In the rows, 128 means zero.
Each path below is one point turned by a fixed rotation once a step. After each direction that follows a path, write how fast that rotation turns it, in degrees each step (0 if it stays still).
Each turn is a multiple of 5 degrees from 10 to 175, or 0.
Each row of a path follows its step; steps can be skipped.
Path 1:
step 6: [132 131 131 131 128 120 127 125 126 128 130 128 143 113 134 131 122 137
 144 139 117 118 122 131 134 122 135 139 129 135 138 131 133 135 118 132
 147 139 105 123 126 125 138 131 144 134 152 128 126 122 141 129 126 126
 142 138 135 134 133 119 125 119 130 133 128 139 139 134 125 124 129 126
 113 137 123 127 131 127]
step 9: [107 127 118 129 143 116 117 133 115 137 118 152 134 129 126 123 129 109
 138 119 134 121 126 119 126 137 124 137 122 131 122 137 129 127 130 141
 143 118 131 129 122 131 134 129 143 131 134 122 130 117 123 118 132 134
 130 127 139 130 139 129 131 121 123 131 142 121 134 116 131 127 134 124
 137 124 118 136 135 128]
step 12: [127 131 133 133 127 119 123 122 127 144 133 133 131 133 131 134 126 139
 117 125 124 116 127 123 144 127 124 129 119 121 128 133 137 133 122 127
 132 118 111 122 128 137 144 138 139 122 135 125 120 129 133 146 143 114
 131 146 126 137 122 133 138 122 142 111 136 128 129 130 127 150 135 129
 133 117 122 127 125 128]
step 17: [126 115 131 121 132 120 122 136 109 133 128 128 132 122 131 133 115 129
 133 133 121 114 114 136 135 125 129 141 113 128 124 129 132 118 123 134
 135 123 112 131 108 118 122 112 144 127 132 131 128 119 127 124 141 128
 125 133 132 124 131 128 125 117 130 133 133 123 118 126 132 119 125 129
 143 146 132 133 133 106]
step 22: [121 128 131 120 117 112 122 117 118 126 137 132 130 135 136 133 128 129
 138 127 116 125 119 130 135 136 134 121 124 132 135 126 114 133 134 131
 116 132 131 109 124 141 136 123 117 147 145 137 131 133 122 138 121 128
 117 123 134 134 145 127 118 130 140 136 126 131 135 131 140 140 121 121
 137 142 118 130 136 124]
step 24: [122 134 112 128 123 122 116 117 125 132 115 138 134 126 126 122 139 145
 137 128 115 117 123 144 142 119 131 127 126 133 133 115 134 126 138 129
 137 127 106 118 123 132 137 133 137 132 135 129 132 135 126 121 124 130
 140 141 138 124 136 123 117 119 128 110 129 127 144 129 121 134 134 126
 125 133 121 122 123 122]
step 33: [121 126 134 120 130 113 122 122 127 130 136 130 140 118 126 125 124 138
 125 133 125 122 132 130 117 129 132 126 108 137 147 110 123 135 130 128
 152 131 123 116 132 125 124 133 133 143 130 116 126 134 135 138 128 105
 123 131 131 130 134 130 129 121 119 132 120 119 139 137 124 145 118 126
 134 136 124 127 133 121]
step 36: [133 118 122 117 130 124 127 131 124 125 114 131 134 107 126 133 130 129
 123 115 129 122 113 119 125 128 129 137 122 136 110 138 124 120 142 139
 138 135 126 122 111 143 134 123 135 135 135 132 139 120 131 126 131 134
 130 136 134 135 136 111 124 127 125 116 122 121 141 113 130 141 129 136
 132 140 130 127 125 115]
step 44: [120 121 127 121 125 126 125 119 138 133 133 126 128 115 126 131 117 132
 133 115 134 124 124 115 134 126 133 133 109 135 124 123 123 126 115 124
 154 127 129 132 114 140 124 118 138 131 140 130 136 121 120 126 130 134
 136 141 111 115 137 137 130 117 125 129 134 115 139 139 131 130 132 129
 140 129 115 125 138 122]
Directions:
[128 128 125 129 127 129 126 129 128 130 132 126 128 126 127 126 129 124
 128 126 131 129 128 127 128 127 124 127 129 129 129 130 130 126 123 128
 129 132 131 130 128 128 132 128 125 128 126 125 125 130 130 126 128 130
 129 129 127 130 129 126 125 129 129 131 132 126 132 129 128 128 128 127
 128 126 128 129 130 128] => 155
[129 130 126 126 127 128 127 127 132 129 128 128 128 131 124 126 127 131
 125 130 132 133 129 128 129 129 127 127 128 130 127 131 131 131 129 129
 129 127 127 128 127 129 130 129 130 127 127 126 130 126 126 126 130 127
 128 128 131 127 130 125 123 130 129 126 126 127 126 125 129 127 129 128
 127 129 131 128 127 129] => 65
[125 127 127 127 128 131 130 126 130 128 131 126 130 127 132 129 128 128
 128 128 127 133 127 128 130 128 128 128 128 127 127 124 130 126 128 132
 130 124 128 129 129 130 124 126 129 127 127 128 127 128 129 130 130 133
 126 127 127 127 125 129 126 126 128 128 128 129 128 130 131 127 130 126
 128 128 131 129 130 125] => 120
[129 132 131 128 128 130 129 130 130 130 129 127 128 127 130 123 129 129
 128 129 125 128 125 127 131 125 126 127 126 129 128 132 128 128 128 127
 128 128 128 130 127 129 129 127 126 124 127 127 126 124 125 128 128 125
 129 126 127 127 125 131 129 125 128 127 129 125 127 129 128 128 125 125
 130 128 128 127 124 127] => 160
[129 130 126 125 127 132 131 129 129 130 127 130 128 126 128 124 126 127
 126 130 129 129 127 127 128 125 129 128 130 127 127 127 126 128 127 125
 129 130 130 129 129 129 128 131 132 130 131 128 127 130 128 127 128 129
 125 126 127 129 130 129 131 127 127 124 129 127 125 131 125 130 132 129
 128 131 127 129 131 129] => 60
[126 127 129 128 128 125 126 129 133 131 127 129 129 130 127 130 127 128
 129 124 128 129 128 128 123 127 127 128 128 124 129 129 127 129 126 129
 131 127 127 131 130 130 129 132 130 126 127 130 129 130 127 128 127 129
 126 128 129 125 128 129 131 129 131 128 129 130 128 131 129 130 125 124
 129 127 128 129 129 128] => 100
